In the rows, 128 means zero.
M: rows in 4 groups, each row roughly a mix of its group's directions
M (94 x 10)
[[101 178 153 155 156 121 151 155 141 129]
 [166  86 125  98 113 155 101 121 103 108]
 [122 111 123 134  88  96 156 111  77 117]
 [ 85 162 114 131 158 133 134  94 104 160]
 [ 75 141 137 136 111 160 113 149 113  89]
 [175 130 151 124 141  94 110 102 170 137]
 [175 163 143 135 128 129 163  96 126  97]
 [141  93 119 137 181 116 132 153 148 165]
 [148 128 107 168  90  89 120 109 140  98]
 [132 159 139 133 143 100  88 106 179 140]
 [136  89 158 164 136 147 116 173 148 119]
 [164 127 132 129  80 105 146  98 149  97]
 [133  98 178 156 159 142 145 126 160 140]
 [113 111 122  73 168 130 148 165 133 130]
 [153  82 151 167 101 134 127 129 156 107]
 [134  73  99 153 147 156 107 116 107 141]
 [139  91 149 116 132 160 119  73 104 122]
 [104  77 108 145  99 166 140 121 106 129]
 [126 126 177 161 161 151 143 134 153 100]
 [120 145 115 140 122 101 135 138  86  69]
 [162  87 123  90 121 151  97 146 107 113]
 [133 122 159 147  95 127 174  95  98 108]
 [151 116 161 116 144 154 125  84  99  92]
 [120  98 133 106 127  65 140 114 132  95]
 [116 111 119 147 141 112 128 119 191  89]
 [162 162 160 104 166 105 127 117 133  99]
 [110 118 110 125 171 159 113 168 152 158]
 [136 111  84 137 153 175 130 156 119 157]
 [116 171 135 175 111 136  88 129 142 106]
 [116 106 157 160 163 169 115 124 129 165]
 [134 115 114 143  91  82 143 139 177 129]
 [128  93 114  98 150 151  92 167 105 142]
 [124 131 120 129 163 181 131 166 137 162]
 [128  79 106  87 163 129 120 153 134 109]
 [154 130 124 123 100 162  72 115 124  97]
 [136 145  97  67 128 108 118 163 118 131]
 [ 94 128 121 136 160 120 121 186 142 158]
 [150 124 152 101 129 153 123 100  71 149]
 [103 168 154 151 162 155 141 101 103 131]
 [ 87 130 174 143 101 165 121 122 135 103]
 [135 102 106 110 115 100 116 185 158 135]
 [121 181 125 147 109 140 163 124 108 168]
 [135  81 135  99 144 128 122  76 145 151]
 [137 169 124  96  98 135  84 106 155 124]
 [ 95  96  98 153 125 105 123 134 158 169]
 [148 124 127  86 164  90 165 146 145 126]
 [138 106 100 181 132  94 142 141 162 122]
 [139 133 125 113 103  70  83 112 131 113]
 [123 124 124 135 102 163 147 150  65 125]
 [ 80 139 120 153 158 114 132 159 147 165]
 [186 153 141 122 137 102 126  95 155 117]
 [162 127 173 137 130 167 126 124 110  86]
 [106  85 138  78 157 117 135 117 100 127]
 [144 140 126 120 108 185  85 114 102 128]
 [110 136 102 124  87 116 146 124  72 105]
 [146 127 119 178 135 175 100 144 151 141]
 [158 177 165 115 154 113 102 110 128 117]
 [105 140  96 149 116 103 142 180 162 130]
 [ 98  78  92 144 107 140 157 147 138 125]
 [138 136 104 125  83  85 134  97 104 102]
 [127  90 106  95 171 146 126 168 140 125]
 [139 119 134 108 143 173 110  93  79 121]
 [ 99 154 106  98 161 118 121 171 118 155]
 [141 128 163 150 118 158 183 101 118 120]
 [147 109 114 125  91 125 132  61 121 121]
 [139 154 136 186  93 101 130 108 147 123]
 [156 104 133 108 121 125 112 193 142 110]
 [147 170 162 129 128 144  89 101  96 133]
 [154 173 161 121 134 141 117 126  78 114]
 [117 113 160 168 156 148 170 141 118 102]
 [139 126 140 159  93 136  93  78 104 120]
 [140  91 121 115 141 108 111 128 154 188]
 [115 153 167 145 111 166 147 114 125  83]
 [142 148 137 170  82 122 106  87 118 119]
 [123  86 107 102 145 101 150 124 171 151]
 [153 150 101 105 119 145 109 171 159  97]
 [146  83 129 124 122  90 131 112 133 180]
 [121 100 117 127 147 102 129 111 195 117]
 [127 188 132  85 114 142 143 155 131 128]
 [119  74 110 109 113 148 151 123 101 164]
 [ 79 103 150 151 118 109 109 148 110  93]
 [106 158 106 100 116 137  70 143 146 121]
 [133 142 171 129  96 125  91  87 122 103]
 [ 78  94 149 151 105 114 126 139  99 106]
 [140 115 121 105 132 134 103 122 168 188]
 [141 171 149 131 150 100  94 110 168 120]
 [129  87 140 157 151 131 182 134 107 145]
 [123 143 151 116 162 154 128 176 171 136]
 [117  92 146  92 174 159 111 148 133 132]
 [128 137 127 166  92  86 145  87 111 129]
 [123  73  97 125 120 140 104  94 114 154]
 [147 154  94 172  89  99 144 124 136 121]
 [115 162 137 172 101 154  84 119 119 120]
 [144 140 117 133 108  82 143 114  87  86]]
the two rows of each list that fit no group, in list order (the others fit one group, some only roughly)
    K_92: [137 128 142 113 107 156  59 112 121 132]
    K_599: [147 123  97 121  97 160  94 100  89 122]
    K_56: [136 100  87  94 142 166 117 135  92 135]
    K_360: [138 175 111 146  94 163 124 111  99 149]
    K_802: [148 148  95 127 106  65 141 139 114 126]
    K_916: [138 125 114 106 119 146 121  64  89 127]
    K_755: [123 182 118 138 122  99 116 172 142 152]
    K_833: [128 149 168 127  78 139 129  86 130 105]
    K_424: [129 154 102 149 110  83 174 146 142 132]
    K_130: [124 120 157 141 110  69 128 100 143  97]
    K_236: [127 181 139 152 119 128  76 118 128 149]
    K_985: [160  97 146 136 162 120 139 121 162 172]
    K_647: [162 144 124 114 126  73  91 112 144 110]
    K_269: [112  78 158 104 158  96 125 126 145 109]
    K_909: [154 157  99 120 162  92 100 144 135  98]
 : K_92 K_802
    K_261: [108 103 176 168 155 128 137 142 137  99]
    K_592: [136 116  85 120 114  93 149 131  74 133]
    K_798: [141 172 123 107 144  87 143 172 140 134]
    K_699: [106 118  97 127 106  76 123 139  84 117]
    K_303: [138 107 139 141 151 182  88 145 153 133]
    K_486: [127  94 155 137 116 132  85  84 116 101]
    K_878: [ 80  91 110 133 118 105 121 157  92 129]
    K_224: [ 94 101  99 123  93 110 115 171 123 150]
    K_49: [128 153  96 167  87 119 126 134 161 156]
    K_781: [105 106 102 126 128 162 165 145  95 165]
 : K_224 K_49
    K_702: [137 110 102  80 175 126 111 149 148 117]
    K_274: [139  82 148 148 165 122 149 141 145 167]
    K_300: [136 153 149 134 123  94  95 119 139  72]
    K_945: [111 127 150 142  79  93 160 105 134 102]
    K_565: [139 145 178 157 144 160 138 154 127  96]
    K_184: [147 113 169 147 156  94 102 127 165 114]
    K_246: [145 146 164 116 156 172 119 141  92 103]
    K_939: [114 158 132 138  99  98 164  93 101 154]
    K_826: [138 137 110 187 129 115 146 151 171 137]
    K_426: [ 94 136 156 170 172 156 126 142 122 140]
    K_575: [133  94  85 111 159 127 136 173 148 121]
    K_847: [ 86 119  87 120 139 119 118 110 115 178]
 : K_702 K_945
    K_237: [135 158 119 111  99  87  91 122 118  90]
    K_757: [131 133 155 136 130  80  83 125 156  97]
    K_460: [112 105 101 117 106 122 155 163 111 178]
    K_211: [104 142  87  95 102 163 109 137 125 160]
    K_587: [ 96 104 118 171 129 109 132 149 166 160]
    K_606: [ 98 134 139 167 146 113 139 174 165 145]
    K_883: [142 167 140 107 126 168  99 163 157 114]
    K_936: [136 166  91 106  88 105 157 132 110 115]
    K_551: [119 113  93 125 105  82 138 134  77 123]
    K_320: [137 192 130 134 132 104 127 173 128 123]
    K_176: [149  85 132 107 164 116 161 164 112 137]
    K_534: [146 142 147  99 166  91 115 102 165 139]
    K_78: [ 96 157 153 139 121 113 156 160 171 111]
 : K_176 K_78
    K_29: [ 77 119 106 107 107 158  99 147 123 155]
    K_241: [107  77 124 117 147 124 140  98  86 149]
    K_829: [142 120  95 104 126 174 101 121  84 133]
    K_901: [150 125  93 163  86 128 108  96 104 117]
    K_638: [135 178 134 145 139 113 124 160 137  78]
    K_20: [130 194 153 129 130 119 156 114 126 100]
    K_990: [127 137 132 149 152 165 132 168 107  79]
    K_618: [115  79 131 124 159  98 120 101 166 139]
    K_749: [121 124 113 132 100 101 147  85  76 139]
    K_886: [133  81 109 127 116  82 124  97 115  98]
    K_389: [103 118 115 168 105 100 145 101 166 152]
 : K_990 K_618
    K_712: [102 167 108 162  99 115 103 155 147 148]
    K_432: [135 118  70 149 102 120 145 118  87 134]
    K_321: [116 149  99 102  92  96  84 126 112 108]
    K_858: [152 111 142  89 170 105 155 114 144 100]
    K_809: [128 163 117 109 136  98 154 184 121 145]
    K_67: [180 129 164 114 110 144 128 138 127  83]
    K_317: [124 100 114 156 161 173 125 133 112 170]
    K_147: [107 118 136 125 106  83  75 133 131  99]
    K_199: [131 165 164 160 138 166 122 145 154 154]
    K_746: [148 113 135  79 162 101 151 112 143 160]
    K_765: [150  99 117 169 106 131  85  97 123 105]
    K_713: [158 160  80  95 110 103 122 115 108 133]
    K_770: [147 146 145 105 146  82  96 141 169 138]
    K_584: [123 154 117 130 139 129 126 143  62  91]
 : K_770 K_584
    K_547: [129 102  97 175 111  95 143  96 107 125]
    K_672: [ 97 161  97 112 136  85 139 150 147 156]
    K_840: [140 105  82  80 105 113 114 110 112 141]
    K_10: [ 90 138 146 126 140 175  96 153 159 137]
    K_700: [148 112 150 104 162 125 115  72 146 109]
    K_137: [141 120 116 135  85  87 121 138 170  97]
    K_140: [ 97 144 112 125 113 109  93 150 110  76]
    K_129: [144 141 141 115 166  92 130 121 175  95]
    K_409: [136 157 144 169 119 109 132 149 183 121]
    K_275: [105 153  95 104  81 157 127 123  97 129]
    K_21: [138  99 131 102 170 100 150 111 166 107]
    K_890: [144 107 133 103 167  99 154 119 166  96]
    K_258: [157 106 154  82 154 126 131  87 122 145]
    K_327: [ 96 160 115 168 120 107  99 161 122 153]
 : K_137 K_327
    K_908: [129 148 108 138 105 158 136 104  74 159]
    K_217: [112  84  95 150 155 113 159 117 105 151]
    K_744: [130 136  76 131 105 129 153 115  82 153]
    K_453: [ 97 122 101 154 145 185 126 154 126 142]
    K_402: [127 117 135  60 124 141 107 131 112  94]
    K_596: [118 117 107  96 107  93  83  97 113 146]
    K_314: [116 123 141  59 152 152 123 140 108 128]
    K_612: [136 122 146 114 161 158 106 185 111 114]
    K_489: [116 166 116 129 134  89 120 159 165 162]
    K_697: [141 135 117 122 125  67  95 128 120  87]
    K_839: [152 144 154 122 156 130 119  96 134  69]
    K_679: [ 86 128 117 110 123 159  84 155 150 151]
    K_393: [106 140 166 109 165 123 149 161 164 143]
    K_404: [135  98 129 124  86  78 125  97 104 134]
    K_190: [124 115 130 150 109 171 146 136  79  93]
 : K_453 K_596
    K_280: [115 120 146 126 165 109 160 167 173 135]
    K_637: [114 144 172 149 171 158 128 160 116 117]
    K_555: [144 147 149 152  96 104 165 114 163  98]
    K_823: [153 130 152 133 114  74 102  98 145 101]
    K_287: [114 148 154 138  95 163 162 108 104  96]
    K_769: [107 116 101 104 101  88  82 135 122 151]
    K_293: [140 194 145 146 130 118 111 151 118 100]
    K_854: [125 112 154  64 129 132 110 109 103 105]
    K_965: [151 133 125 149 159 102 164 113 162  89]
    K_991: [129 114 125 103 151 136 104 197 123 134]
    K_407: [121 158 126 158  90 159 104 145  88 139]
    K_999: [138  83 147 133 116 156 182 127 115 146]
 : K_965 K_999
    K_39: [130  88 141 188 140 140 107 105 133 144]
    K_530: [119 141 158 185 130 151 126 119 136 170]
    K_880: [127 153 110 154 132 100 175 159 160 142]
    K_294: [133 171 104 108  79 118 140 110  98 116]
    K_902: [147  98 148 144 178 121 127 139 165 156]
    K_244: [156 138 114  82 107  94 130 170 140 113]
    K_506: [ 94 172 148 143 174 147 134 140 109 140]
    K_79: [ 99 112 121 152 156 143 153 173  96 107]
    K_768: [122 107 108  80 146  85 164 121 144 130]
    K_830: [ 83 118 120 137  95 124 137 140  78 100]
    K_71: [158 114 123 141  80 119 119 121 181 113]
    K_366: [113 121 134 143 170 142 156 169 155 162]
 : K_768 K_71
